rotation ticks, each row followed by its count of ticks
The counts run from 0 to 160.
[126 162 140 149 116  77 121 147 168 163 122 114 127 184 128 140 143 117
 117 101 121 161 144 156 143 109  91 114 197 133 124 115 106 144 137 144
 126 155 139 103 127 175 124 113  95  79  89]	98
[115 170 197 164 112 102 125 163 186 125 142 168 142 132 122 156 156 104
 110 125  98 143 116 149 138  82 107 128 160 118 115 118 106 125 170 159
 116 133 134 141 128 176 116 107 136  87 154]	148
[156 117 188 169  98 128 102 138 157 157 116 154 144 145 119 128 144 114
 112 137 102 153 127 160 133  85 124 169 165  97  80  70  97 141 174 152
 133 143 126 121 102 171 117 131 133 120 148]	50
[140 126 139 176 132  83 105 177 151 134 134 116 135  93 112 144 184  86
 115 161 121 166 139 162 157 154 111 119 165  94 109 123 111 130 163 112
 104 103 125 146  94 188 134 111 117 118 127]	112
[172 132 151 160 127 115 104 158 193 161 133 132 122 143 132 142 146  90
 119 134 108 128 143 149 138 136 117 116 162  96 152  92  96 167 182 147
 138 141 154 104 119 190 113 140 125 114 117]	20
[167 149 148 181 114 113 110 146 178 157 105 173 120 145 134 169 141  96
 109 146 128 147 162 107 164 147 103  98 146  87 102 115 132 165 146 108
 135 147 139 135 105 182 105 112 141 129 109]	123
[143 137 178 157 120  96 120 175 201 140 150 140 119 151 137 149 148  81
 122 128 108 124 115 149 128  99 120 139 175 109 147  99  96 151 175 166
 138 122 136 117 127 183 114 112 117  99 124]	18
[144 139 170 157 119 102 117 181 173 143 127 180 135 115 122 172 144  97
 111 141 134 144 106 137 154 119 105 126 183 100 131 139 117 159 150 135
 122 119 124 157 121 193 137  88 138 101 166]	14
[125 174 148 172 159  68 121 133 177 125 112 156 139 117 118 136 151 123
 109 163  87 149 123 169 160 147 140 126 172 117 106 154 118 138 146 139
 139 166 119 177 112 154 136  95 143  84 149]	35
[155 151 194 163 117 114 113 142 170 143 142 143 139 136 113 144 152  86
 103 122  91 122 136 145 137  93  88 130 155 109 131  93  92 136 194 162
 132 147 147 139 134 185 125 125 134 107 146]	150
[140 142 190 159 118 104 132 165 192 134 143 146 136 133 130 154 136  96
 112 136 117 136 105 134 148 111 117 124 178 117 148 138 103 164 170 151
 133 126 160 141 133 194 110  91 137  82 144]	16
[147 152 147 146 125  77  85 131 169 148  95 126 150 138 126 123 133 139
 118 133 107 188 128 160 149 118 146 151 160 140 123 120  70 153 163 129
 155 149 159 152 119 186 149 109 145  94 152]	56
[123 147 145 170 110  73 114  87 161 167  96 129 164 142 122 128 147 104
 107 147 127 192 132 131 138 104 112 148 177 143 103 149 110 156 146 118
 162 109 139 147 105 178 108 102 116 131 112]	87
[121 140 159 190 125  69 160 138 170 149 119 139 157 139 103 122 181 124
  93 137  87 139 124 142 152  82  85 111 169 118 123 107 124 160 150 148
 123 123 142 127 111 162 133 111  84 124 138]	8
[119 175 194 165 117 110 132 151 188 120 133 168 160 117 116 154 146 123
 107 133  99 155 122 148 145  96 112 113 156 114 114 134 114 138 157 145
 112 138 147 142 124 182 119 102 141  80 164]	147
[117 162 169 145 125 124 122 114 168 146 107 174 140 154 144 156 128 122
 110 147 114 175 135 144 137  92 115 134 182 106  95 104 115 155 148 133
 163 146 122 105 113 193 127 103 155  96 168]	46
[148 164 136 178 154  80 109 126 170 139  97 152 145 110 108 140 154 120
 112 166  87 149 126 168 164 163 133 122 162 111 105 152 120 151 149 130
 140 164 127 177 110 157 135 111 150  93 146]	34
[119 154 187 154 118 136 133 110 163 143 109 161 139 156 137 143 129 125
 113 144 102 186 136 141 140  88 116 137 172 109  97 101 108 160 161 139
 151 145 143 101 117 191 112 110 153  84 165]	47
[167 128 176 153 127 115  80 132 151 125 119 135 133 135 106 166 142  83
 117 147 129 129 136 175 149 136  93 152 183  83  77 107 117  99 148 144
 118 160  89 125 119 158 114 119 128  80 105]	72
[110 154 126 185 127  73 131 162 139 143 106 128 123 132 135 153 140 140
 103 169 101 132 108 152 174 122 148 146 188 113 132 128 119 181 152 120
 152 166 132 124 106 171 141 104 147  90 147]	136
[156 130 183 164  93  93  91 144 137 184 113 122 152 140 132 132 140  91
 115 142 145 161 154 126 158 145 106 143 183 113 122 144 113 142 156 107
  94 159 127 166 108 170  92 116 126 102 118]	92
[122 153 128 150 147  85  99 108 159 120 115 113 105 147 128 149 147 104
 104 139 125 180 146 177 139 111 116 146 183 124  77 100  97 117 157 137
 174 128 126 108 132 195 145 104 139  93 110]	77
[154 159 126 166 122 105  92 165 194 128  92 148 115 138 142 179 126 130
 121 146 116 149 130 132 161 126 146 119 136  93 118 104 102 170 145 112
 161 152 151 106 103 182 139 121 162  99 125]	24
[156 150 152 205 120  95 114 122 180 129  92 129 139 141 100 131 165 113
 123 157  64 135 113 141 171 113 128 133 129 107 111  95 101 150 172 152
 151 152 142 132  88 135 110 146 130 116 107]	29
[121 151 128 196 128  77 132 172 143 142 117 118 136 121 116 146 154 157
  94 148 119 140 152 158 179 129 126 116 166 108  94 115 136 154 137 103
 109 171 150 128 114 188 140 112 136 101 139]	3
[144 157 151 184 123 106 121 142 169 169 110 139 183 109 110 133 169 119
 112 161  84 130 147 166 145 119 104  97 165  97 128 118 130 162 146 132
 111 151 130 111  99 170 119 145 110 125 155]	142
[122 160 133 152 110  80 114 153 147 167 117 122 120 188 130 139 149 109
 122 101 116 167 144 156 156 109  88 111 194 118 120  88 107 148 138 139
 125 155 127  93 115 168 132 125  98  86  90]	99
[134 150 163 147 133  73 100 143 177 138 105 113 149 148 138 110 141 141
 130 137  99 193 133 153 156 120 147 152 153 146 127 114  67 142 159 129
 135 149 152 148 111 174 143 107 130  83 143]	57
[141 129 171 167  89  90  92 142 132 188 110 129 147 145 137 132 146  84
 123 141 135 174 151 128 153 137  99 143 183 106 121 130 112 139 161 110
 103 144 115 166  91 162  97 115 121 115 115]	91
[156 130 177 155 119  77  81 139 150 144  91  97 164 144 142 125 154 118
 125 164  94 151 146 128 173 112 115 158 160 120 156  92  80 135 165 122
 121 167 123 137 103 148 134 125 123 113 134]	60
[141 152 157 144 157 115 122 120 188 156 114 167 149 141 138 151 133 130
 106 156 115 155 159 164 124 122 117 113 185  93  93 116 138 156 121 128
 142 168 117 109 125 198 127 109 132 103 161]	44
[145 135 141 161 103 110 109 154 128 153  96 114 129 167 111 149 153 114
 118 119 118 166 155 146 182 131  80  99 178  92 116  83 112 153 146 116
 112 158 141  90 106 171 136 130 118  88 104]	101
[165 150 135 195 133  81 104 137 186 145 102 148 145 126  99 127 170 109
 120 153  71 132 120 168 160 140 133 127 144  97  90 107 113 137 149 152
 133 154 115 150  87 132 129 143 117 125 120]	31
[124 172 174 136 117  97  99 116 163 122  91 149 148 158 127 158 150  80
 133 141 106 184 122 145 159 115  85 117 184 112 119 125 104 121 142 143
 135 139  93 121  96 141 123 109 130  69 118]	68
[125 150 191 172 166  87 138 115 171 144 138 123 142 144 136 120 158 103
 110 168  72 122 147 155 147 126 108 131 188 101 138 114 128 131 174 155
 123 175 112 136 123 155  99 118 127  93 147]	39
[104 174 167 175 149  72 121 122 149 129 123 143 124 136 137 140 152  98
 104 171  84 135 123 147 158 122 121 145 179 118 137 134 118 134 175 148
 148 160 104 159 118 148 124 102 154  88 156]	37
[186 133 170 156 144 102  99 160 201 142 143 152 128 137 113 134 157 108
 107 120 106 126 154 164 131 124 104 121 150 101 119  83 101 129 167 160
 125 154 140 140 137 189 141 128 113 117 144]	152
[139 129 139 174 127  75  96 178 148 135 125 119 130  87 123 162 172  82
 107 169 134 149 142 147 158 143 111 130 167 103 120 127 114 131 167 105
 113 113 126 147 101 189 139 101 132 126 127]	113
[145 163 144 175 129 108 113 159 203 114  90 140 124 138 136 170 130 139
 123 147 103 151 124 134 172 121 150 125 134 105 115 112 100 163 146 124
 156 156 165 107 106 178 128 109 157  83 119]	25
